In the rows, zero is written as 128.
Rotation paths and how fast each direction turns (deg/step):
Each turn is a multiple of 5 degrees from 10 to 175, or 0.
Each row of a path follows its step; steps can be skipped.
Rotation 1:
step 1: [129 140 136 142 124 122 133 127 140 130 128 130 122 126 130 135 136 133
 127 138 135 137 134 128 131 133 132 114 130 126]
step 2: [119 131 126 146 127 133 136 135 128 124 133 142 131 130 130 134 121 138
 126 118 132 128 136 132 118 126 125 128 129 129]
step 3: [129 131 124 128 126 134 129 124 122 128 133 138 122 117 130 135 122 138
 117 141 123 127 128 126 130 123 116 127 138 135]
step 4: [143 134 127 144 130 117 131 136 121 127 131 127 119 132 130 136 124 130
 128 138 134 128 120 128 135 133 125 130 129 125]
step 5: [125 119 120 139 130 126 143 136 125 129 135 127 127 135 138 123 128 125
 123 131 134 137 134 117 122 122 123 132 123 133]
step 6: [127 136 126 130 127 123 127 129 136 137 124 138 123 117 134 130 129 130
 132 135 125 141 132 120 134 114 116 124 124 129]
step 7: [134 132 126 141 131 120 137 133 128 125 118 134 128 120 139 132 116 128
 131 121 118 129 120 134 125 133 124 124 121 128]
step 8: [129 132 119 127 131 132 134 125 129 118 134 123 127 126 140 132 114 121
 125 137 125 130 132 117 116 129 127 119 132 136]
step 9: [129 136 123 138 136 129 118 136 146 131 128 123 120 130 134 140 124 128
 125 131 131 132 128 122 137 122 131 126 135 129]
step 10: [125 123 125 150 125 138 132 130 133 135 126 129 129 135 142 126 125 133
 127 130 117 133 126 137 125 128 131 131 130 130]
Speeds:
[131 128 132 130 130 128 125 130 133 127 127 126 128 122 127 126 131 129
 127 130 125 127 128 128 132 130 125 130 130 128]  125
[126 131 128 126 129 128 128 130 127 124 127 130 133 124 126 132 124 127
 124 128 127 125 127 127 126 128 128 125 130 123]  70
Rotation 2:
step 0: [119 133 130 122 121 125 141 129 116 135 127 124 132 129 116 137 123 127
 137 125 133 130 129 128 132 132 118 127 117 126]
step 1: [121 132 118 128 139 132 129 124 126 126 124 130 122 119 134 121 135 135
 130 119 138 131 139 122 139 133 120 124 121 127]
step 2: [140 140 129 125 129 130 126 134 123 137 138 135 123 120 123 129 123 125
 128 121 137 129 128 139 129 125 113 128 127 129]
step 3: [123 128 137 126 121 128 121 128 124 132 129 139 124 132 126 121 131 127
 136 118 121 135 140 127 135 134 126 131 115 116]
step 4: [119 131 122 133 128 136 126 143 123 128 134 136 127 121 130 130 139 127
 134 134 127 124 134 124 126 122 111 134 127 129]
step 5: [131 130 125 120 122 138 125 129 124 130 132 133 116 128 130 138 126 132
 121 127 127 121 119 127 134 135 122 123 116 113]
step 6: [119 129 124 132 123 129 132 134 111 134 121 122 124 129 132 127 119 126
 141 126 127 131 129 130 127 139 118 133 120 131]
step 8: [133 125 121 131 129 127 126 131 115 131 140 137 119 120 129 124 123 126
 126 113 135 125 129 142 126 133 128 132 123 127]
step 9: [121 131 132 121 119 129 130 133 120 128 131 130 136 135 115 133 129 123
 136 119 131 130 138 129 134 122 124 135 115 121]
step 10: [113 126 119 131 132 131 133 132 121 125 133 138 124 111 129 127 140 134
 126 125 131 129 134 120 131 128 123 123 122 124]
Speeds:
[124 132 129 128 126 126 128 129 126 120 128 132 126 131 128 132 131 127
 127 129 127 129 126 129 125 128 129 126 128 128]  65
[127 124 129 128 128 129 125 131 129 127 134 131 130 128 126 128 128 128
 128 127 123 130 132 131 127 123 130 131 129 124]  65
[125 127 131 125 126 131 128 125 128 128 128 127 130 133 129 129 128 131
 131 126 126 126 134 129 126 131 128 129 127 134]  125
[133 128 129 126 127 132 130 129 130 127 133 127 126 126 133 129 131 130
 126 128 131 128 126 133 127 128 129 127 126 130]  120
Rotation 3:
step 0: [134 124 118 142 128 129 126 116 124 126 122 133 137 136 127 122 121 131
 120 133 124 125 124 128 134 125 136 118 135 128]
step 1: [134 139 126 119 130 132 140 130 132 129 125 130 132 118 128 124 135 130
 127 132 129 134 132 136 145 136 122 124 131 130]
step 3: [122 121 126 128 117 124 123 133 129 124 120 130 119 139 128 141 127 138
 132 115 134 125 131 129 133 129 131 131 136 128]
step 4: [138 132 123 129 136 135 120 116 139 121 121 119 118 129 118 128 125 129
 125 130 130 128 126 122 130 132 129 130 115 126]
step 5: [137 125 132 130 125 137 135 122 121 133 132 132 131 121 124 119 120 131
 127 130 126 127 130 125 124 132 143 114 136 122]
step 6: [132 139 124 124 129 131 131 134 124 129 129 142 121 129 125 122 132 133
 136 134 119 134 130 137 131 125 118 136 140 134]
step 7: [127 136 130 136 124 131 126 138 119 115 118 126 132 132 131 135 135 121
 123 134 134 123 136 131 123 117 130 124 121 132]
step 8: [126 120 129 117 122 126 127 118 136 126 123 132 134 130 127 140 138 140
 127 128 132 121 132 120 135 127 129 126 131 118]
step 9: [130 133 123 132 125 136 128 126 138 133 135 126 125 129 115 127 120 133
 119 126 125 138 121 133 136 124 136 133 116 123]
step 10: [127 134 135 129 129 131 137 132 119 128 119 122 125 121 131 125 111 135
 121 128 127 134 133 124 124 134 133 128 142 129]
Speeds:
[128 128 129 125 128 129 130 125 127 129 131 128 126 125 128 123 131 127
 126 124 131 132 128 131 129 125 129 128 129 122]  95
[128 127 128 128 127 131 129 133 127 128 129 127 131 126 130 131 125 128
 130 122 129 127 130 132 130 129 132 122 127 128]  160
[130 121 125 131 126 129 127 126 131 124 126 126 131 127 128 128 129 128
 130 130 128 133 129 128 128 129 125 125 126 126]  90
[126 130 125 129 133 131 131 129 130 123 131 129 127 129 128 129 127 128
 126 130 129 128 127 132 124 129 128 128 122 127]  145
